In the data rows, 128 means zero.
How far apart are the two rows of each pair, measured in a hidden way? 0 means very close, and 40 very far. Two or three weighted sums of its numbers give each row a place; it is the straight-line distance between the places.
tensor([97, 105, 74, 120, 70, 103, 142, 125, 167, 178])
tensor([158, 114, 172, 138, 99, 44, 140, 162, 161, 104]) >> 6
tensor([113, 172, 152, 69, 89, 87, 171, 125, 116, 69])
tensor([97, 117, 50, 120, 90, 133, 141, 145, 160, 183]) >> 3
tensor([121, 108, 182, 115, 128, 140, 95, 117, 77, 70])
tensor([130, 193, 128, 173, 196, 168, 71, 126, 102, 135]) >> 27
tensor([94, 114, 95, 84, 106, 159, 153, 132, 139, 212])
tensor([157, 82, 128, 216, 133, 152, 73, 172, 127, 147]) >> 26
tensor([128, 76, 98, 105, 82, 98, 158, 144, 184, 184])
tensor([118, 108, 150, 115, 96, 129, 155, 168, 103, 110]) >> 14
tensor([130, 88, 118, 128, 181, 186, 114, 178, 123, 164])
tensor([162, 100, 188, 128, 115, 85, 138, 138, 119, 111]) >> 26
tensor([91, 195, 133, 163, 169, 179, 98, 117, 99, 120])
tensor([72, 148, 144, 198, 191, 161, 70, 30, 85, 158]) >> 20
tensor([162, 122, 167, 118, 117, 87, 159, 141, 138, 109])
tensor([165, 104, 184, 123, 120, 80, 134, 139, 124, 104]) >> 10
tensor([158, 130, 103, 86, 129, 83, 186, 161, 150, 100])
tensor([136, 146, 132, 169, 148, 178, 114, 75, 111, 177]) >> 7
tensor([129, 170, 140, 137, 106, 138, 145, 41, 88, 159])
tensor([183, 122, 97, 138, 70, 95, 128, 194, 129, 120]) >> 17
tensor([137, 90, 156, 109, 143, 119, 184, 162, 155, 101])
tensor([123, 101, 90, 118, 161, 174, 128, 170, 125, 175]) >> 22
tensor([134, 82, 152, 137, 103, 136, 135, 100, 128, 93])
tensor([115, 96, 113, 140, 204, 137, 87, 152, 183, 143]) >> 20
tensor([99, 103, 122, 85, 92, 109, 190, 115, 160, 146])
tensor([131, 97, 136, 79, 113, 104, 195, 129, 189, 108]) >> 4
tensor([102, 125, 88, 82, 98, 163, 157, 140, 147, 199])
tensor([96, 159, 138, 146, 131, 172, 157, 91, 117, 130]) >> 21
tensor([171, 124, 187, 70, 57, 101, 125, 92, 121, 52])
tensor([141, 100, 171, 102, 86, 133, 163, 120, 142, 84]) >> 2
tensor([109, 70, 92, 155, 55, 97, 157, 138, 174, 179])
tensor([160, 89, 129, 191, 123, 140, 61, 151, 116, 148]) >> 24
tensor([121, 118, 93, 136, 179, 145, 95, 165, 163, 162])
tensor([159, 61, 135, 232, 136, 159, 67, 166, 120, 141]) >> 25
tensor([109, 102, 58, 97, 87, 130, 152, 160, 161, 191])
tensor([178, 76, 198, 110, 61, 170, 116, 89, 151, 78]) >> 28
tensor([112, 162, 128, 169, 181, 176, 107, 121, 96, 125])
tensor([127, 85, 166, 129, 87, 147, 141, 74, 114, 102]) >> 25
tensor([95, 122, 31, 120, 92, 141, 163, 146, 175, 184])
tensor([178, 121, 176, 138, 104, 42, 133, 160, 165, 108]) >> 13
tensor([108, 117, 148, 84, 102, 59, 198, 138, 121, 79])
tensor([118, 198, 150, 105, 72, 9, 143, 142, 82, 70]) >> 11
tensor([127, 109, 157, 92, 77, 125, 157, 154, 71, 110])
tensor([199, 87, 101, 146, 62, 123, 143, 180, 138, 138]) >> 17
tensor([123, 160, 126, 171, 165, 174, 90, 100, 89, 146])
tensor([191, 130, 107, 160, 65, 78, 103, 155, 95, 112]) >> 12
tensor([209, 122, 150, 134, 150, 159, 95, 134, 139, 91])
tensor([107, 99, 70, 93, 104, 143, 158, 152, 133, 201]) >> 14
tensor([117, 203, 153, 118, 72, 0, 127, 134, 93, 71])
tensor([156, 142, 119, 100, 170, 105, 138, 187, 144, 89]) >> 25
tensor([160, 103, 175, 148, 120, 54, 131, 127, 127, 98])
tensor([162, 145, 116, 103, 166, 106, 139, 198, 144, 86]) >> 28
tensor([132, 79, 93, 78, 78, 93, 195, 154, 175, 165])
tensor([118, 84, 123, 61, 88, 112, 200, 141, 210, 178]) >> 8
tensor([130, 92, 99, 117, 89, 123, 154, 170, 123, 136])
tensor([151, 117, 68, 74, 106, 124, 188, 147, 198, 172]) >> 21
tensor([157, 108, 81, 117, 154, 157, 75, 165, 126, 150])
tensor([97, 121, 84, 102, 105, 142, 150, 135, 202, 202]) >> 34
tensor([209, 127, 191, 76, 49, 139, 125, 78, 134, 59])
tensor([105, 96, 171, 102, 120, 115, 186, 143, 183, 105]) >> 5
tensor([69, 87, 109, 165, 174, 151, 83, 158, 133, 161])
tensor([111, 174, 127, 176, 183, 166, 71, 106, 86, 148]) >> 17
tensor([142, 91, 170, 87, 80, 127, 158, 93, 102, 88])
tensor([83, 119, 85, 87, 69, 142, 184, 128, 204, 216]) >> 30
tensor([149, 117, 77, 137, 154, 160, 86, 149, 131, 151])
tensor([123, 95, 95, 115, 161, 175, 127, 169, 122, 177]) >> 13
tensor([138, 94, 109, 141, 88, 121, 145, 174, 129, 129])
tensor([173, 88, 151, 145, 120, 173, 94, 111, 152, 118]) >> 9
tensor([144, 133, 93, 71, 102, 96, 166, 160, 133, 121])
tensor([167, 89, 136, 198, 131, 137, 64, 150, 124, 134]) >> 22
tensor([215, 113, 156, 142, 139, 166, 78, 138, 157, 88])
tensor([141, 112, 98, 86, 108, 110, 161, 165, 152, 137]) >> 12
tensor([109, 171, 133, 171, 180, 174, 99, 119, 85, 133])
tensor([172, 133, 151, 82, 170, 79, 153, 177, 155, 63]) >> 6
tensor([97, 215, 114, 168, 166, 140, 78, 72, 60, 146])
tensor([161, 111, 168, 143, 115, 66, 134, 133, 124, 97]) >> 22
tensor([102, 175, 135, 178, 180, 181, 91, 125, 90, 135])
tensor([50, 159, 137, 174, 133, 154, 97, 50, 52, 164]) >> 13
tensor([89, 94, 40, 98, 70, 133, 172, 145, 195, 222])
tensor([178, 123, 176, 148, 101, 44, 136, 152, 150, 106]) >> 14
tensor([116, 133, 152, 180, 180, 179, 95, 32, 127, 183])
tensor([114, 204, 133, 154, 165, 149, 82, 100, 86, 128]) >> 18
tensor([151, 207, 104, 139, 162, 160, 100, 93, 130, 150])
tensor([114, 64, 113, 146, 51, 83, 132, 147, 168, 175]) >> 32
tensor([109, 129, 109, 85, 131, 100, 153, 144, 105, 89])
tensor([125, 101, 105, 113, 138, 133, 104, 159, 84, 110]) >> 15
tensor([101, 211, 123, 166, 168, 142, 80, 75, 75, 140])
tensor([107, 107, 92, 146, 195, 149, 85, 178, 165, 150]) >> 21
tensor([141, 132, 90, 85, 101, 110, 163, 154, 148, 142])
tensor([161, 72, 135, 222, 142, 155, 76, 190, 135, 156]) >> 22
tensor([89, 202, 134, 167, 171, 176, 95, 112, 85, 124])
tensor([129, 125, 111, 66, 122, 84, 167, 158, 159, 119]) >> 9
tensor([121, 209, 132, 194, 204, 172, 49, 97, 94, 150])
tensor([71, 122, 87, 82, 73, 120, 164, 104, 175, 188]) >> 14
tensor([197, 65, 200, 127, 73, 174, 100, 86, 131, 75])
tensor([114, 145, 123, 175, 187, 177, 92, 129, 84, 137]) >> 30
tensor([111, 74, 123, 130, 207, 198, 99, 170, 116, 160])
tensor([99, 126, 158, 97, 137, 64, 156, 147, 118, 76]) >> 29
tensor([125, 145, 135, 173, 173, 179, 121, 118, 97, 139])
tensor([124, 89, 96, 97, 156, 155, 148, 161, 209, 161]) >> 1
tensor([255, 71, 190, 131, 127, 204, 84, 145, 189, 80])
tensor([229, 90, 189, 135, 116, 188, 96, 135, 178, 85]) >> 6
tensor([61, 210, 147, 164, 161, 117, 76, 10, 67, 139])
tensor([125, 98, 89, 130, 151, 162, 126, 186, 121, 161]) >> 37
tensor([252, 77, 199, 118, 115, 191, 90, 131, 195, 79])
tensor([121, 101, 86, 82, 133, 153, 172, 151, 192, 175]) >> 20
tensor([153, 147, 58, 84, 101, 132, 174, 147, 200, 160])
tensor([87, 166, 153, 170, 134, 169, 166, 86, 115, 134]) >> 12
tensor([145, 138, 98, 66, 130, 64, 182, 147, 147, 85])
tensor([114, 176, 133, 164, 165, 159, 86, 106, 89, 136]) >> 4
tensor([126, 115, 179, 131, 113, 139, 82, 121, 73, 81])
tensor([157, 97, 188, 128, 122, 86, 137, 141, 122, 98]) >> 7
tensor([122, 118, 86, 141, 171, 146, 97, 168, 165, 149])
tensor([148, 109, 85, 93, 119, 128, 170, 154, 202, 170]) >> 14
tensor([110, 173, 133, 174, 188, 186, 98, 128, 91, 123])
tensor([129, 189, 119, 163, 184, 159, 70, 112, 97, 134]) >> 2
tensor([139, 84, 164, 122, 140, 119, 187, 159, 146, 100])
tensor([117, 153, 127, 175, 179, 179, 100, 118, 87, 136]) >> 11
tensor([158, 71, 137, 239, 132, 145, 71, 173, 121, 153])
tensor([95, 197, 128, 173, 184, 181, 83, 120, 81, 126]) >> 29
tensor([197, 104, 181, 71, 57, 118, 137, 102, 148, 63])
tensor([151, 117, 170, 119, 116, 94, 142, 140, 133, 106]) >> 11
tensor([121, 93, 121, 72, 92, 114, 204, 135, 206, 174])
tensor([99, 91, 71, 134, 84, 119, 133, 164, 183, 206]) >> 7
tensor([215, 105, 154, 152, 145, 165, 87, 131, 151, 87])
tensor([78, 172, 138, 203, 191, 158, 52, 108, 73, 164]) >> 15
tensor([255, 110, 187, 113, 137, 178, 86, 155, 194, 58])
tensor([80, 189, 128, 191, 166, 133, 80, 63, 61, 151]) >> 6
tensor([107, 184, 119, 151, 184, 167, 101, 118, 91, 113])
tensor([176, 55, 115, 253, 153, 151, 58, 168, 115, 144]) >> 33
tensor([148, 119, 136, 71, 142, 61, 182, 162, 169, 76])
tensor([98, 167, 146, 192, 181, 176, 77, 81, 78, 167]) >> 5
tensor([153, 112, 118, 70, 146, 96, 168, 156, 169, 94])
tensor([95, 174, 143, 205, 194, 178, 52, 93, 79, 159]) >> 3
tensor([105, 130, 119, 83, 134, 101, 154, 143, 107, 90])
tensor([255, 75, 194, 125, 111, 208, 96, 140, 199, 74]) >> 20
tensor([120, 173, 156, 66, 94, 88, 164, 122, 128, 77])
tensor([157, 107, 163, 102, 98, 78, 157, 140, 123, 109]) >> 17
tensor([131, 138, 93, 73, 103, 106, 170, 148, 141, 128])
tensor([253, 112, 170, 132, 134, 175, 76, 151, 191, 63]) >> 16
tensor([108, 90, 65, 122, 100, 145, 159, 144, 151, 202])
tensor([102, 180, 165, 98, 94, 60, 156, 145, 106, 78]) >> 8
tensor([125, 179, 117, 171, 189, 181, 91, 126, 98, 120])
tensor([100, 90, 91, 155, 163, 131, 107, 177, 137, 151]) >> 18
